Rotation paths and how fast each direction turns (degrees per step):
Each turn is a multiple of 5 degrees from 10 to 175, or 0.
Each row of a path follows its step; steps can be skipped.
Rotation 1:
step 0: [4,10,-23,10,-14,6,2,-23,3,0,-12,18,-12,-16,-16,18,-12,10,9,-6,1,20,-22,-3,-17,-1,-6,2,1,15,3,-2,5,-4,3,0,-25,15]
step 1: [8,-5,30,-12,-21,4,4,-3,-15,2,7,19,-13,-7,-5,16,-13,-10,0,9,16,21,-13,-2,-3,1,-9,17,23,-6,-8,-13,5,6,18,-8,-8,10]
step 2: [21,14,9,3,11,12,-7,27,2,-3,19,0,-5,-14,-9,0,-5,-20,12,-3,16,8,-7,11,13,14,-6,-11,-2,-5,0,-21,-3,22,11,-23,1,-3]
step 3: [-13,8,-25,10,14,5,-4,16,13,-15,-13,-3,-1,-15,-1,3,10,-10,0,-14,21,14,-18,-11,-20,5,-11,-12,-7,-10,11,13,-3,20,10,-16,-6,7]
step 4: [-25,6,5,-1,-12,-3,15,17,2,-15,-15,13,12,5,2,7,0,4,13,19,-9,30,-21,-10,-12,4,8,2,19,-2,2,12,-14,10,16,7,-4,6]
step 5: [19,3,9,2,-9,-8,-5,7,-6,-1,7,13,1,-12,-4,-8,-14,8,28,14,-18,18,-36,2,-7,18,5,-2,-2,23,-5,-12,-14,3,-13,-5,9,-1]
step 6: [14,-8,-13,1,-4,-3,-4,2,-13,24,-2,4,-24,-11,0,14,-12,-22,-11,2,6,16,-29,-15,-7,12,-4,-6,-15,5,9,-2,6,3,-18,-19,-12,3]
step 7: [-12,12,-1,-1,5,20,12,-4,-10,8,1,19,1,6,-11,16,-7,-12,-2,10,23,14,-6,-2,13,3,5,3,11,0,13,-2,-7,13,6,-15,-43,3]
step 8: [9,19,10,3,7,16,14,5,-1,-24,11,11,7,-18,-6,-6,-5,10,17,-2,32,7,-19,10,-6,-2,-20,-1,14,-1,-17,-3,-10,5,2,0,-9,14]
step 9: [5,16,11,7,-11,3,12,32,13,1,-12,-7,-14,-28,-2,17,-9,-13,7,-10,7,21,-14,-4,-15,-1,-14,-4,-6,-1,-6,1,4,4,10,1,23,7]
step 10: [-10,8,8,2,-8,9,-9,-3,7,-1,-14,16,4,-2,0,9,-4,-14,8,-7,-8,28,-9,-16,-3,14,11,0,-10,9,23,-5,-5,36,20,-14,12,-9]
Speeds:
[-3,-2,-4,6,0,-2,2,-6,-3,2,0,2,1,3,-1,2,7,0,-2,-3,9,7,1,4,3,4,6,-10,-9,-4,0,1,-4,-1,3,3,-1,-3] => 95
[-9,-3,4,5,-4,5,-1,-2,2,6,-5,-4,-12,3,-2,-1,-2,-2,4,1,1,-4,-1,0,-10,-6,4,-2,1,-3,0,4,-1,1,2,-3,-2,-2] => 120
[-3,5,-6,2,-3,-6,1,-3,3,-8,-1,-2,0,8,-2,0,-3,6,-1,1,3,-5,-2,-3,3,-2,1,0,2,0,2,4,1,9,0,4,-9,8] => 95
[4,9,5,6,2,0,1,-4,1,-7,0,1,-7,3,-3,2,0,-2,-1,-1,4,0,3,-4,6,-3,-6,4,-1,-3,-2,2,-2,-8,6,-9,2,1] => 55
[0,0,1,-6,6,-9,2,2,8,-5,-10,-1,2,1,0,-3,-3,-3,-1,-3,0,3,3,0,-4,-4,3,-2,0,-5,-2,-6,-8,6,1,-3,7,-1] => 55
[-1,1,3,9,2,-2,5,0,-6,0,-7,-3,-3,-7,5,0,0,7,0,-1,-8,2,6,-1,2,2,-8,-5,3,4,-1,4,-5,6,1,3,-1,-2] => 70
[5,-2,-2,-2,-3,5,-11,-1,2,-7,0,-2,-4,-4,-2,1,3,-1,0,0,-4,3,4,-1,-2,2,0,-1,0,-5,-3,-3,4,4,13,8,-3,-2] => 40
Rotation 2:
step 0: [-3,7,-5,-10,21,21,10,5,1,2,6,13,-5,21,9,5,-17,-31,23,8,-23,2,-13,-2,21,5,-6,5,-7,5,1,3,-32,1,14,-2,15,-15]
step 1: [6,-3,10,3,-8,13,-3,-13,4,3,12,-27,23,22,39,-3,-2,-14,9,9,0,13,-11,-4,9,-13,7,-15,-11,-7,-14,7,9,9,-11,0,22,-11]
step 2: [6,-13,-13,9,15,12,0,3,13,20,3,-18,-30,-8,22,3,3,-36,8,15,0,-3,0,-2,-5,-26,-10,5,14,-6,-20,16,-6,-4,1,-9,-1,10]
step 3: [-16,22,5,2,-5,-5,-11,13,-6,9,4,-13,-1,11,2,2,-23,-31,-6,4,-14,-18,-10,-12,8,-3,-11,10,-4,-3,-21,20,-6,13,13,10,6,-33]
step 4: [-4,-8,-14,-4,-5,29,-2,5,9,0,-4,6,19,23,28,-7,0,-21,7,8,3,-22,5,-20,6,1,8,2,-18,5,-12,23,9,20,-16,6,-11,13]
step 5: [-13,-14,-14,8,4,5,1,-7,-6,4,23,12,-31,-3,25,1,-3,-10,2,2,-20,-4,-30,-8,8,-12,6,16,-10,-21,-22,5,10,16,9,-12,4,7]
step 6: [-20,9,-4,-20,9,10,2,1,11,-7,5,-12,-20,23,4,7,-1,-25,15,6,-22,22,-3,-11,2,8,11,2,-19,21,-11,25,-5,-1,15,6,8,-15]
step 7: [-2,1,-4,7,14,4,-10,-19,-1,-5,3,-13,7,0,45,-9,0,-14,4,2,6,13,5,-28,22,-19,-2,-5,-15,-3,-7,9,1,10,-7,33,3,3]
step 8: [4,14,-23,20,1,26,1,3,-8,9,-6,-9,-25,4,17,-12,8,-20,20,16,-17,-2,-22,-12,-8,-7,-15,10,0,-12,-15,-3,-24,-6,1,-3,4,7]
step 9: [-10,9,22,-9,6,14,6,10,-8,-10,11,-20,9,23,12,6,-15,-8,13,6,3,10,-17,-13,-2,-2,-27,23,-1,-5,-19,28,3,13,6,-1,9,-18]
step 10: [0,-9,-1,4,12,20,-4,-1,35,-14,16,9,13,2,29,2,-4,-32,15,22,-5,-10,11,-3,18,-9,-13,-1,-9,-4,-13,3,-5,11,0,-4,-10,9]
Speeds:
[1,-2,-3,4,-8,4,1,4,-6,2,3,-2,-7,1,0,2,8,4,-4,2,1,7,-7,1,-4,-6,-2,0,4,1,0,4,4,0,-3,-10,0,3] => 110
[-1,-7,-5,5,4,-3,-3,9,-1,-3,-5,6,-3,-3,-3,-6,-3,-3,-1,-4,-3,1,0,3,2,-7,-4,0,-8,-5,-3,-2,-3,-7,-1,-4,4,1] => 130
[4,-1,0,6,-1,7,-6,-2,3,2,3,-1,5,-4,4,-11,7,2,-1,-3,-1,1,8,-2,2,0,3,-2,0,1,-8,-8,4,4,-2,-3,-1,4] => 120
[4,-7,-2,1,-1,4,-3,-6,-4,8,1,-2,-5,3,-1,1,0,4,7,-1,1,6,1,4,7,-2,3,-3,-1,4,2,-1,0,-6,4,9,8,-3] => 60
[10,-2,1,5,5,-8,-2,1,3,-2,1,3,2,-3,-8,-5,-1,6,0,5,-1,-1,-8,-2,-1,2,4,-2,3,9,-1,6,-2,2,-4,1,2,2] => 0
[-1,-1,2,6,3,12,-5,2,-5,1,0,5,5,-2,-4,-1,-4,-2,-4,7,3,-1,-5,-1,-5,3,0,5,-1,-2,1,0,8,-6,5,6,-5,-1] => 70
[8,0,-2,-4,-5,-1,3,3,1,-8,2,-4,1,5,3,-10,-1,-2,-3,0,1,-1,2,3,3,-5,1,9,-3,6,8,0,5,-1,4,1,0,-5] => 125
